In the rows, 128 means zero.
The rows of D fall into 3 groups, which share some directions, and each row is roughly a mix of its group's hidden directions.
D, 84 rows:
[[130 120 108 116 124 136  63 118 143 187 162]
 [ 94 149 121 177 173 132 101 103 145 118 174]
 [120 116 176 151 104  77 151 142  78 113 146]
 [ 81  85 116 182 130  90 145 112 121 117 153]
 [153 137 195 135 121  94 176 115 116 154 136]
 [140 120 141 101 186 160 114  90 165 132  90]
 [130 156 157 165  69 113  97  91 113 150 142]
 [ 92  74 146 142 148  97 148  98 164 134  94]
 [158 153 137 148 168 145 116 152 124 160 193]
 [118 146 119 103 150 163 147 108  91 135 198]
 [116 167 125 160 163 108  85  93 101 113 166]
 [138 161 119 111 140 189 130 104 134 180  95]
 [164 145 126 165  94 173 128 128 167  87 105]
 [123 140 173  95 144 165  92  86 125 169 144]
 [143 101  67  96 169 116 108 166 127 126 148]
 [108 168 119 131 155 102  79  85  89 119 151]
 [120 160 171 142  96 160 124  92 107 180 111]
 [110 161 142 166  71 139 101 102  85 133 114]
 [ 79 117 159 113  97 131 112  61 116 120 111]
 [120 108 170 155  94  72 108 125 127 125 175]
 [ 83  85 120 112 101 132 134 140 165 103  75]
 [134 146  53 131 124 129 107 147 100  84 109]
 [166 180 126 154 137 137 130 165 121 119 187]
 [ 93  97 167 143 103 101  93 136  96 153 169]
 [103 100  82 109 161 151 117 152 168  83 123]
 [148 165 136 174 141 107  86 103  93  87 138]
 [159 164 110 127  88 184 121 110 164 105 110]
 [120 115 143 160 134 129 131 123  78  53 145]
 [102 100 158  82 121 139 111  84 138 149  78]
 [ 78 129 125 123 135 202 128 124 130 123  86]
 [ 97  93 116 110 150 129 124 176  62 136 130]
 [114 104 115 180 118  74 169 159 140 116 144]
 [115  66  98 127 186 131 124 116 140 157 107]
 [129 139 154 121 149 148 202 134 114 107  82]
 [171 109 131  95 172 105 147 134 171 161 154]
 [ 62  78 156 120 137 151 106 149 119 142 146]
 [ 87  86  93 177 142 106 141  98 120  97 133]
 [168 166 118 138 126 121 158 162 159  74 102]
 [109 108 142 164 176  93 130 150 158 175 150]
 [155 119 142 179 149 143 155 158 178 157 154]
 [ 99  78 153 119 150  97 151 173  96 106 146]
 [ 82  84 174 126 147 122 165 157 115  98 129]
 [100 167 109 165 145 151  89  90 152  97 152]
 [ 92  92 133 140 111 102 113 133 132  75  73]
 [138 131 115 150 112 176 140 136 206 136 119]
 [125 131 154  67  78 138 113 124 122 152  83]
 [126 160 131 171 178 105 101 110 121 148 178]
 [109 105 135 141 170 132 135  72 164  95  91]
 [148 107 113  99 192 164 102 124 138 170 118]
 [117 117 120 156 103 145 115 135 197 104  80]
 [143 109  73  88 171 134 107 162 116 159 139]
 [136 155 119 159 129 133 117 148  90 139 205]
 [131 110  99  89 180 166 129 137 181 142 124]
 [ 99  90 137 158 101  68 165 155 142 134 124]
 [132 124  82 185 140 102 150 162 117 103 165]
 [106 141 184 130 130 138 104  89 118 162 179]
 [ 89  95  99 118 137 152  94  73  89 135 127]
 [109 109 138 187 145  98 105 143 181 124 100]
 [109 111 141 160 125 115 116 121  90  50 116]
 [136 131  94 140 104 116  65 108 177 120 159]
 [121  90 139 145 152 122 161 166 176 178 139]
 [127  80 134  96 176 102 143 172 116 147 158]
 [130  88 139 126  93 104 133 154 129  96  60]
 [ 85  83  92 110 104 133 107  99  84 137 109]
 [142 153 149  80 137 175  97  86 136 124  93]
 [ 85  81 172 141 134  94 145 101 158 154 120]
 [173 162  78 134 127 102 148 140  94  93 106]
 [133 133 137 176 119 140 115 117 109  47 123]
 [154 178 108 137 126 186 125 104 159 138 163]
 [107 145 103  75 137 157 136 110 145 184 161]
 [ 80  71 121 160 144 104 127 111 114 160 157]
 [ 95 139 131 141  55 103 140 116  99  90 127]
 [118 160 156 152  84 160 100  81 139 163 119]
 [113 109 129 157 195 138 128  77 157 109 127]
 [ 81 100 107  99 104 154 137 129 182 125  93]
 [125  91  96 123 141  78 106 170 112 101 168]
 [140 107 133 111 151  88 151 171  65 144 143]
 [145 165 134 197 156 116  89 114 147 121 147]
 [110 180 103 107 148 132  90  84 121 154 163]
 [144 156 114  86  67 144 111 157  87 134 117]
 [116 139 115 124 116 100  83 122 181 157  75]
 [ 65  78 120 100 140 135 158 141 159 148 132]
 [120 134 111 169  83  86 155 165 107 106 161]
 [ 88 131 170 127 132 190 156 112 134 140  90]]

One row of each group comes first, with its name. Which group is each row after those in?
[ 70  96 137 143 170  89 123 127  97 112 152] => (17)
[118 114 107 122  59  94 147 174 104 130 113] => (29)
[ 99  71 120 108 153 116  90 159 143 138 172] => (14)

[121  87 130  94 179 119 162 178 103 131 134] => (14)
[ 76 139 101  99 147 170 133  98 132 128 178] => (17)
[153 149 140 130 143 120 129 115  50 105 168] => (17)
[136 120 114 128  74  89 157 192 123 133 115] => (29)
[155 149  79 168 129 117 147 174 116  93 155] => (29)
[123 146 171 118 136 179 160 100 143 171  96] => (14)
[192 168  71 116 134 121 120 117 127 149 121] => (14)
[133 136 125  92 130 170  82 121  88 176 155] => (29)
[144 169 169  89  72 129 133 138 139 113  94] => (29)
